T: rows in a few groups, each row roughly a mix of its group's directions
T (74 x 10)
[[  3   2  20 -17   2  10  10   6 -31  -7]
 [  0  -4   6  -3   0 -19 -24  -7   2  30]
 [ -1  -9 -27   4  -6  27   2   7   4 -17]
 [  4  -2 -32  11 -10  17  -3   9  16  -5]
 [  1   4 -12   4   8  31 -11 -19 -13  -8]
 [ -4 -18 -18 -13  -6  25   3   0   8 -18]
 [ -6  -8 -14 -26  -5  20  16 -14   2  -5]
 [ 14 -11  25 -24   9  -8  10 -13  -4   3]
 [-18  -1  -1  -6  21 -29   3   0  14  -6]
 [  6   2 -30  10 -11  18   1   9  19  -3]
 [ -7  28  16  11   4  10  14   7 -19  -2]
 [  3   0 -21  29 -10  15  -2 -12  13   1]
 [  5 -11   6  -3   4 -20 -23 -18  12  17]
 [ 17 -15  24 -17   6  -6  16  -6  -4 -14]
 [ 19  -2 -11   4  -9  25 -24  -8   3  10]
 [ -8 -17  28 -16   9  -8  -6  -6 -14 -12]
 [ -4  -6  14 -11  13 -33   8  14   8  -1]
 [ 10  -3  17 -19   7   9  26  -4  -6 -17]
 [ 25 -32   9  -2   8  -1   2  -4   5  -8]
 [ -5 -18 -15 -23  -3  20   9 -11  -1 -13]
 [ -7   0 -29  21  -4   9   6   3   6 -20]
 [ -4  11 -13  -1   5  23  17  -8   9 -25]
 [  8  -7   6  14  12  13   9   3 -29 -17]
 [  1   7  14 -22 -25   1  -3  15  -8  16]
 [ -3  -2  -5  27 -13  -4 -14  24   4 -13]
 [ 13  20  -6   8  -7 -10   9  -1  19  25]
 [ 28 -20  11  11  18  -8   2   8  -3  -8]
 [-12   8  -7   1 -24 -15  -1   7  23  16]
 [  2  18  21  -4   3 -23   6  -8  -1  23]
 [  6 -13  -4  19  29  -6   7  -8   1 -18]
 [  8   4  31 -11  -1   7  12  18  -9 -14]
 [  3  10  -1 -18 -18  23 -20  -3  -8  14]
 [  0 -10   8  11  24 -15  21   2  -7 -18]
 [ 12  -8  16  14 -10 -10  26  17  -8  -3]
 [ 19  -7  17 -11  11  14  -1   3 -27  -7]
 [  0 -18   1  -9   1 -29 -21  -7  10  10]
 [ -1   5   9 -19   7  -7  -9 -15  -4  32]
 [ 14  -7  26 -21   9   1  12 -10   2 -14]
 [  1  15  30 -13   3   3 -19  -1   9  11]
 [ -6  20   2 -23  11  17   8 -19   1  12]
 [  8   1  24  -8  -3   6  18  21 -15 -13]
 [  6  -1  20 -30   9  -1  -8   8 -19   1]
 [-30  10  -2   4   0 -13  25  -1   0  -9]
 [ 10 -12   1  -3  36  -1 -10  -9  -5 -14]
 [  2  -4  24 -18   7 -18  12  17 -13  -3]
 [ -9   4   0  -1  -1  32  11   8 -10 -22]
 [-15  13 -17  11  -9   1 -10  15 -11  25]
 [  6 -13 -27   0 -10  -2 -12   2  27   4]
 [  0  -6 -13  -4  -5  33  12   5   4 -19]
 [  7 -22  -4 -19   6  14  17 -16 -14 -10]
 [  7 -22  14   5   7 -25 -22   2   2  -1]
 [-18   7  15 -13  -6 -19  22  13  -7  -1]
 [  5   0  18   4   8 -33 -10  -5  -7  16]
 [ -3  29   7   7  -2 -19   2   0   2  24]
 [  3  -8  22  -7   8 -23  18  18  -8  -5]
 [  9   2  25 -27  10   5  14 -12  -4   0]
 [ -7  -2   1   8  -8 -30  12  13  22   6]
 [  6  11  28 -23  10  11   2 -11   8  -6]
 [  8 -20  12   4   6 -26 -22   2   7   2]
 [  0 -31  -2  -1   5 -15 -25   0  -2 -10]
 [ 14  -6   9   4  13  19   9  -4 -27 -15]
 [ 19 -12 -25  13  -3  19   6   6  11  -8]
 [  6  -1   6   4   1 -33 -14  -4   9  21]
 [ -1  22   8  15  -2 -23 -11   8   8  19]
 [ -3  16  29   7   9 -16   1   1 -20   7]
 [-13 -10 -22   6  -7   5 -24  13  10 -14]
 [ -8   1 -12  22 -10 -11 -26  11   5  14]
 [ 34 -15  15   7  -4   6   0  12  -9   2]
 [-11   5 -32   9   3   7  -6 -19  14   2]
 [  4   8  21 -12  -1  12  21  18 -16  -9]
 [  8   1  13 -21  10  13  23 -13   0 -17]
 [  8  15  -2  27   5  16  11  13 -16  -8]
 [ -7  11   7   5  -3  -7 -32   2   9  23]
 [ 10   3  30 -26   9   3  10  -7  -4   3]]

which group is each row in? (one row of each group first)
[ 11 -12  20 -20   3  -9  19   2 -20   8] | (33)
[-11  -9 -29  -6  -9  20  -6   4   8 -14] | (74)
[-13   2   8  -9  -6 -31  10  15  14   7] | (32)

[-13   5  22  -3  11 -16  -4  -6 -29   1] | (74)
[ 12 -25  -7  -2   6  -8  15 -18   5 -21] | (33)
[ -9   8 -17  23 -11  22  11 -14  -3  -6] | (32)
[-32  18 -13  -2  -2   9   8 -14  -4  -6] | (32)
[ 12   1  26  24   8   1  -4  18  -4 -11] | (74)
[  8 -12  13  14   8 -21  24  13  -1  -9] | (32)
